Rotation paths and how fast each direction turns (degrees each step)
Each turn is a multiple of 5 degrees from 10 to 175, or 0.
Each row of a path follows its step; steps can be skipped.
Rotation 1:
step 0: [  1  -1 -28 -18 -23  32 -30  33 -12 -41   7  -6 -31  31  12   0  17  -6
   3   6  12   5  56 -30  21  15 -13 -18 -12 -10   9 -20  42  31   8]
step 1: [ -9  60 -36   3   4  13  15  31 -36  -1   7   0 -33  22 -22  27  26 -21
 -26  19  14  34 -12   1  25   7 -15 -37 -11 -25   5 -10  22   0   5]
step 2: [ 53  29 -37 -21  22  16   0 -34 -25  -8  48 -14  -1 -16  -7  -9   0  -2
 -12   3  32  20  19 -19  21   4   1 -35  -8 -18 -13  -3  27  17  36]
step 3: [ 20  22 -24 -16 -42  61  19  18  20 -39  29 -29  -7  -2   0   2   6 -21
  16 -17  18 -10 -10   0  14   6 -13 -62   8 -13  -1   1   2  -4  12]
step 4: [-25  41 -33 -12  -8  33  11 -11 -13 -29  42 -17 -17  28 -14   3  -1  16
 -21 -12 -15 -20  31  -5  26  36   3 -14  19 -16  -5  21  44  10 -28]
step 5: [ 16  46 -12 -34  -6  13  26   4 -21  21  19   5 -42 -13  29  -5  -2 -30
 -42 -28 -19  15  12 -15  33  16   5 -45  15  -6  21 -13  -1  20 -11]
step 6: [ 18  30   0  -2  18  38  10  10  -8 -23  10  15 -34 -17   0 -39 -13   2
 -22 -34  56  -4  28 -23 -11  46 -10 -34 -12  -8   2   5  17 -11  11]
step 7: [ -4  49  11 -49 -29  18  27  16 -11 -18  -3  -4  -1  15 -11  -1 -18   7
  -9  -7  -2 -13  33  19   6  15 -45 -49 -31 -21   5  29   7  12  25]
step 8: [ 11  19 -49 -16  -1  21 -10  23   3 -17 -23 -21 -13  18   0 -21 -20  -9
 -51 -14  -9 -11  42 -18  27  -6 -23 -15   2   6   5  -6  54  31  16]
Speeds:
[  0  -5  11  -6  -2   4 -13 -13 -10   0  14  -6  10   2  12  -2  -5  15
   4   3   9   9  12   0  -6   5  -3   9  -3  -3   9  -6  11  10  -8] | 170
[-11   1  -5  -7   3  -1 -10 -14 -10   5  -2   4  14 -14   2   0   2 -16
  -2   2  -9 -14  11   5   2  -2   8  -9   1   1   1  -9  -4  10  13] | 130
[ 17   6  -4  11  16  -5   0  -9  -3  19   1   0   1  -6  13   4   1  -5
 -17 -12  10   6 -12   0   1  -5   7   0  -5  -1   3  -1   4   0  -3] | 100
[-11  -3  -4  18  -4  15  -8  11   0  -4  -4   2   4  -5   4   0  -1 -10
   5  -1  15  -7  -5   0 -11   7  -1  -7  -2   7  12 -13   7 -11  -8] | 130
[ -1 -10 -13 -11   9   2  -7   0   5  -3   5   3   7   5 -12  10   6  -6
  14   1   9  16 -11  10  17  -5   3   0  -4   1  -3  -8  11   1   1] | 40
Rotation 2:
step 0: [-28  48  16   4  -7  -2  18  -3 -14   0 -21 -51 -36 -16  22 -18 -17 -11
   0   1  -7  -2  -1  -1   2   9   2 -23  28   5 -43 -43  15  41 -11]
step 1: [  3 -28 -16 -27   1   5  -3 -20  -4  21 -18  -3 -30   6 -24   8  25  29
 -27 -38  12 -31  17  42 -20  -4 -30   1  27 -29 -23   4  21  34  25]
step 2: [-16 -27   3  18 -29   1   4  -4 -35  -8  22 -30   4 -34 -14  17  22   4
  -8 -21   9  -7 -19  -4  31  38  30 -26   3 -20 -21 -58  -1 -12  27]
step 3: [-60 -37  17 -12  -7  10  10 -24  18  30  12 -26  25  -2  15  -3  11   2
 -19 -35   4 -18  13  -1   6 -17  -5  28  51  34 -11   5 -20   9  -7]
step 4: [-10 -26 -25 -27   4   5  -7  -7 -10  14  34  17  20   6 -45  44  31 -24
  19 -17  16   8  -1  -6   8  38  26  21   6 -29  42  13 -18   9  17]
step 5: [-52  -1   4  40 -22  -1  27   1   2  34  12  -5  -4 -11  20 -10  -7  -7
  29  -6 -28   1 -24 -13  16  14  27  20 -24  28  15  29 -38 -37   6]
step 6: [  8  35  -2 -11  18  -2   9 -20  38  23   0  -1  25   9  26  26  -8 -27
  23 -20  15  13  31 -34 -16  20 -37  12   5 -14  26  56  -9   9   4]
step 7: [ 24  33 -17   2  10   6  25  -8 -30  27   5  10 -59  27   5 -18 -15  -9
  42  -3 -20  20 -27 -15 -12  29  40  -7 -23 -23  12   7   4   9 -11]
step 8: [ 24  11  12  32  -9  17  20   3  18  44 -40   4 -17 -18  23   0 -36  18
  15 -12 -18 -35  24  -3  -9   6 -41 -40   1   4 -25  24  14 -13  15]
Speeds:
[ 11  -5   3   2   0   3  -3  -3   7   1  -4  -5   6  10  -8   3   9  -7
 -12   3  22   2   0   3   5   4   7  -2  -4 -17  -6  22   7   1  -2] | 145
[ -3  -4  -5  -3  -2  -2  11   2   1   2   0 -20  14  -5   8  -2 -16   9
   4   4   9   6  13   9  -2  -6   1   2  -2   3  14   3  10  16  -1] | 130
[  0  -3  -5  19   0  13   6   8   2 -12  -1  -2  -9   7   1   1   3  -5
 -13  -3   8  -4   3   9   8  -2  -8  12   5  -4   1 -17  -9  13   8] | 35
Rotation 3:
step 0: [-17 -12  42  26   6  13   0  -3  -8 -21 -11  28 -44  71   6  15 -39 -39
  23  16  10  -3  -9   1  -1   0  46 -31  -5 -16  44  24   0  13   2]
step 1: [  9 -16   9 -32  27  19 -54 -20  40  13 -31  -7  34  -9 -26  19  12  18
  12 -24  13  44  -3  12  17  24 -12  24  56 -40  -4 -14 -10  26 -21]
step 2: [ 17 -15 -41  17 -12 -23   0   5  19 -24 -27   6 -31 -24  32 -11 -59 -38
  46 -10 -11 -15   1  -3 -12 -10  32  18  20  54  15 -42   6  -6   8]
step 3: [-10 -29 -17  23  -8  25 -17 -45  14  27  -6   7  25 -16  30  30 -19  21
  -3  -3  26  22 -38  -7 -22  11  10 -52 -20 -52  14  45  -4 -34 -11]
step 4: [ -7  14  24 -43  -6  24  14  39  19  23   3  33   8 -26   5  15  -1   0
  64  12 -18  12   3  40  37 -11  51  22  -6 -11  17 -24  -9  32  34]
step 5: [-28 -20   1 -26  -6 -15 -21   9  22 -29  10 -25  -3 -13  22  31 -13 -69
   6   5   9 -15  35 -23 -36  23 -18 -10  53 -31   7  22  -3 -44  -7]
step 6: [ 11 -34  13  25 -41  10 -57  -4 -34 -16 -33  14  11  -3   7  27  -1  23
 -23  -1 -14  10 -22  38  52   9  34 -25  13  20  40 -17  20  -3  26]
step 7: [ 15  51  13 -35  33  17  29 -38  44 -11  12   1 -40 -14  -9  44 -34  -3
  19 -33  18  -8 -25 -17 -10  43  14 -10  18 -15  18  -3  26  19  12]
step 8: [ 12 -44  10  21 -13   4 -50   5  48  12  -1 -12  27  18  17  62  15 -31
  36 -20 -12   1   6   7  -9 -49   1  -1 -12  34  -1  -7 -37   7 -23]
Speeds:
[ -4  -5   4  -3   4   9   4  14  -5  18   9   8   1  11  -8   9   7   5
  16  -6  -2   2  -2 -15  -9  14   2  -1  -3   7   8   4   3   8  -6] | 100
[  2 -13  10  -8  -4  14  -6   0   4   4  -3 -13   8  -8 -10 -14   2  -7
 -10  10   3   2 -19   3  -8  -4  -6  -1  -6   4  12  -3   2   9   4] | 140
[-14   7  -7  -5   6  11   2  -3   3 -11   6   3  -1   6  -2   0  -6 -13
  -6  -7   0  14 -12  -7  -1  -1  -2  14  -2  -1  -3  17  14 -13  -1] | 160
[  3   6   6 -17   1   2 -13  -7   3   3 -11 -11  10   5   0   1  -8   4
  10   2   0  -3   8  -8   0  -7  23  -8   0   4   2   2  11 -12  -2] | 0
[  6 -14   3  13   4  -8  -6   5 -14   1  -3  -4   0   8  17   0   2  -9
  -1  -7  -6  -6  -7 -15  -6 -17  -3  -5   0  -6   6   8   1  -5   9] | 125
[ -8  -3  -4   1  18   6  -3   7   8  -6   1  -2  13  -3   7  10   6   8
 -21  -3  -1  -2   2  -3 -11   2   4  -7   0 -11   2 -10  -4  -3 -18] | 160
[ 14  -1  12   0 -11  -1   4   1   4  -2   9   3  -4   0 -14   3  -5   0
  -3 -13  -7  -3  -5   1  -7  -4  14   7 -16 -17  -3   1 -14  -9  -4] | 90
Rotation 4:
step 0: [-24  31  17   7  -3 -33 -24   8  -1 -13  31  18  10  23  -9  19  44  27
  21 -20 -10   5   4  -3   7 -12  62  -4  -4 -32  18  13  30  -9   1]
step 1: [ 22   2 -18  -1   7  26 -29  11 -38  -9  -6 -29  30  15  -9 -16   3 -28
   3   6  -8 -27 -16  45 -17 -23   1 -14   2 -13  17   2 -36  55  -9]
step 2: [-28  -2  20  21   7  15   3  -2  -5  -4  42  -3  35  41  26  31  -1  13
  21 -14   8   9  21 -37 -31   4  33  -9  -9  -9 -51  19   5   5   5]
step 3: [ 17  37  -5  -7 -24  73 -22  -9   7 -16 -11 -16 -16  -6  -8  26 -12   2
  15 -17   8  -8  20  39   4  18 -14 -20  -9  17  18 -11  -8  39 -19]
step 4: [  1  12  19  29  25 -15  41  11  -7  21  31 -10   1  29  -8  35  -1   1
  37 -13 -32  52  -3   5   5  -7  22   4  23  31 -21   3  -7 -14 -26]
step 5: [ -2   7  28  35   3  41   2  12   5   4 -56   2   8 -29  -7  12 -48 -11
 -27  17   7   3 -18  24 -32  -2 -39 -20   0   9   0   0  -1  23 -15]
step 6: [-10  -2   4  20  11 -21  14 -12  20  36   6  44   0  -5   2  31  17  53
   9 -16 -19  12  10  -9  -7   1  25 -18 -31  18   8  22  20 -40 -39]
step 7: [  3  15  -4  14   5   3 -28  20 -30 -17 -19  -4 -14 -35 -47 -12   3 -10
 -35  -9   7  -9 -32  30 -25 -10   7   1  21  13  59  -1   4  12 -30]
step 8: [ -6 -29  27  11  34 -38  26  -1 -18   2  39   4  52   0  23  -9  17  31
 -19   0  -9   6 -16 -18 -18 -15  25   3 -37 -11  -5  18 -17   6 -24]
Speeds:
[-12  11  -4 -10  -9   8 -12   2  11  -7   2   5  -4  -2   2   1   3   6
  -1 -14  -8  -5   8 -12   9  -4  -4 -16  -1   6   9  -4  -4 -15  -8] | 110
[ -4   9  -6   8   8   7  -9  -5  15   8  -4   1   0   4   8  -1   8 -18
   6  -2   4  15   9   3 -10  -4   9   2  -6   6  -2 -15  -9   5   7] | 35
[ 14   5   2   3  -2   1 -21   5  -1   3 -12 -15   7  -8  -8   0  -5   1
   0  17   9  -7   8  -2   8   3  -4   3  -5   9   2   3 -15  -1  -5] | 175
[  0  -6   9   1  -4  12 -10   0   3  -6  -2  -6 -21  -3  -7 -12  -9  -5
  -5  -1  -1   8  -5   5  -6   2   8 -14   4  -1   8  16  -1   2  17] | 175
[  4  -5  -2   4  10  11  -4   2   1 -17  -8   7   1  -7 -17  -3  -1 -18
   1 -12   4 -12   1   7   3   0 -12   1  -1  -5  -6  -9  11   4  -6] | 175
